(in the rows, 128 means zero)
Rotation paths and how fast each direction turns (deg/step)
Each turn is a multiple of 5 degrees from 10 to 175, or 0.
Each row of a path follows its step; steps can be skipped.

step 0: [132 136 120 121 126 117 122 133 123 127 129 133 134 133 128 139 135 119
 125 128 129 122 130 127 124 126 117 124]
step 1: [125 124 123 124 135 121 132 124 121 136 128 134 131 134 115 126 128 129
 123 137 115 124 136 127 125 130 126 123]
step 2: [129 124 115 131 127 133 125 134 133 132 136 126 122 138 115 136 134 127
 122 127 123 132 128 123 132 131 130 124]
step 3: [135 136 127 135 129 124 123 124 123 129 134 133 132 138 123 128 129 118
 120 116 132 125 136 124 131 131 121 124]
step 4: [133 135 119 125 133 120 133 124 128 128 124 123 126 129 121 131 130 127
 129 130 122 120 137 130 120 144 122 122]
step 5: [125 124 123 123 125 128 121 134 126 129 139 123 129 128 113 133 137 126
 128 131 123 124 135 123 119 122 123 124]
step 6: [136 120 120 135 129 121 128 126 125 142 130 130 130 142 119 129 127 119
 128 129 132 130 134 129 129 125 124 127]
step 7: [133 134 113 132 131 127 126 130 124 132 125 134 121 125 122 134 129 118
 121 123 120 122 129 127 126 138 127 134]
step 8: [133 134 127 116 136 124 122 126 123 134 140 124 129 131 127 131 134 128
 122 123 117 129 135 122 124 130 123 121]
Speeds:
[132 128 130 128 132 128 124 128 129 124 127 129 127 128 130 128 130 124
 128 126 127 129 129 131 129 131 129 130]  90
[130 125 126 125 127 130 127 129 129 125 131 124 126 128 129 126 129 129
 127 126 126 131 127 125 126 125 130 125]  120

step 0: [112 129 131 130 127 118 124 140 123 125 130 130 129 125 131 124 126 129
 127 116 136 125 122 128 128 131 133 129]
step 1: [135 131 126 131 136 120 126 130 120 125 124 128 136 136 131 130 140 127
 143 127 128 131 130 133 133 135 127 133]
step 2: [132 127 136 135 129 127 131 135 121 124 117 129 112 121 134 124 123 125
 134 122 129 127 131 124 130 123 127 132]
step 3: [122 132 124 133 132 121 123 133 124 125 127 118 138 129 132 117 129 128
 132 133 128 130 124 121 132 115 128 121]
step 4: [125 121 131 132 130 128 120 140 127 137 127 132 125 127 122 130 133 126
 136 118 127 142 122 130 133 128 130 126]
step 5: [121 123 135 136 124 123 130 136 122 120 130 129 133 136 132 125 118 129
 140 129 128 120 130 129 134 135 128 131]
step 6: [138 128 131 130 140 131 119 134 121 132 126 118 128 128 134 123 135 127
 130 123 134 127 137 123 134 132 123 126]
step 7: [124 135 132 131 127 124 120 129 129 128 124 130 128 121 130 123 121 121
 140 113 123 122 122 125 125 119 125 127]
step 8: [120 129 125 125 121 122 125 132 121 129 121 124 130 138 122 119 134 119
 134 130 131 137 132 127 137 130 126 122]
Speeds:
[126 126 130 128 123 127 134 128 126 129 129 130 126 129 128 125 128 128
 128 126 127 125 131 129 127 125 127 127]  135
[124 127 128 127 129 129 124 127 130 130 126 129 130 127 127 124 131 128
 125 126 127 126 125 127 127 123 127 129]  95
[127 126 126 129 128 129 128 128 131 126 123 133 126 129 125 128 125 127
 131 129 131 127 128 126 129 128 126 129]  130

step 0: [127 126 128 120 131 123 118 120 125 132 121 137 123 131 141 128 132 129
 127 132 129 123 119 136 130 130 128 125]
step 1: [133 127 127 134 132 128 126 116 128 135 124 137 130 131 135 137 125 124
 137 131 132 129 133 136 132 125 134 136]
step 2: [122 127 134 128 129 131 123 121 129 122 129 132 136 132 136 131 119 136
 139 127 131 127 129 127 116 127 132 132]
step 3: [119 126 131 128 130 128 125 116 133 124 134 124 134 140 136 127 127 124
 126 135 126 126 127 135 126 126 127 117]
step 4: [131 124 130 132 133 123 121 118 131 119 128 128 129 131 140 128 130 125
 124 125 138 127 125 134 136 127 118 134]
step 5: [129 127 131 126 130 130 127 119 126 128 133 135 136 132 139 128 138 138
 133 130 129 135 136 124 134 130 125 136]
step 6: [113 123 137 127 128 132 122 122 125 120 123 129 127 126 136 126 128 131
 133 131 121 131 133 129 134 119 132 128]
step 7: [127 128 129 139 129 125 119 122 127 122 133 126 126 138 124 127 126 131
 126 128 126 132 136 136 129 113 123 127]
step 8: [120 135 124 129 132 124 119 124 117 119 137 127 134 127 131 132 131 134
 123 127 127 130 127 132 125 129 117 134]
Speeds:
[127 125 129 126 129 127 127 128 130 129 124 130 125 131 127 128 127 123
 124 130 126 126 128 128 130 124 126 126]  115
[129 126 129 131 126 129 127 130 130 126 129 129 129 127 129 126 122 130
 129 130 124 131 127 128 129 129 129 125]  90
[129 130 132 129 128 129 124 129 129 130 130 131 124 124 129 128 130 126
 130 130 127 129 130 128 126 125 131 129]  70
[126 128 133 128 128 132 132 130 127 128 127 130 129 128 129 130 126 131
 125 129 130 125 133 128 128 129 130 129]  95
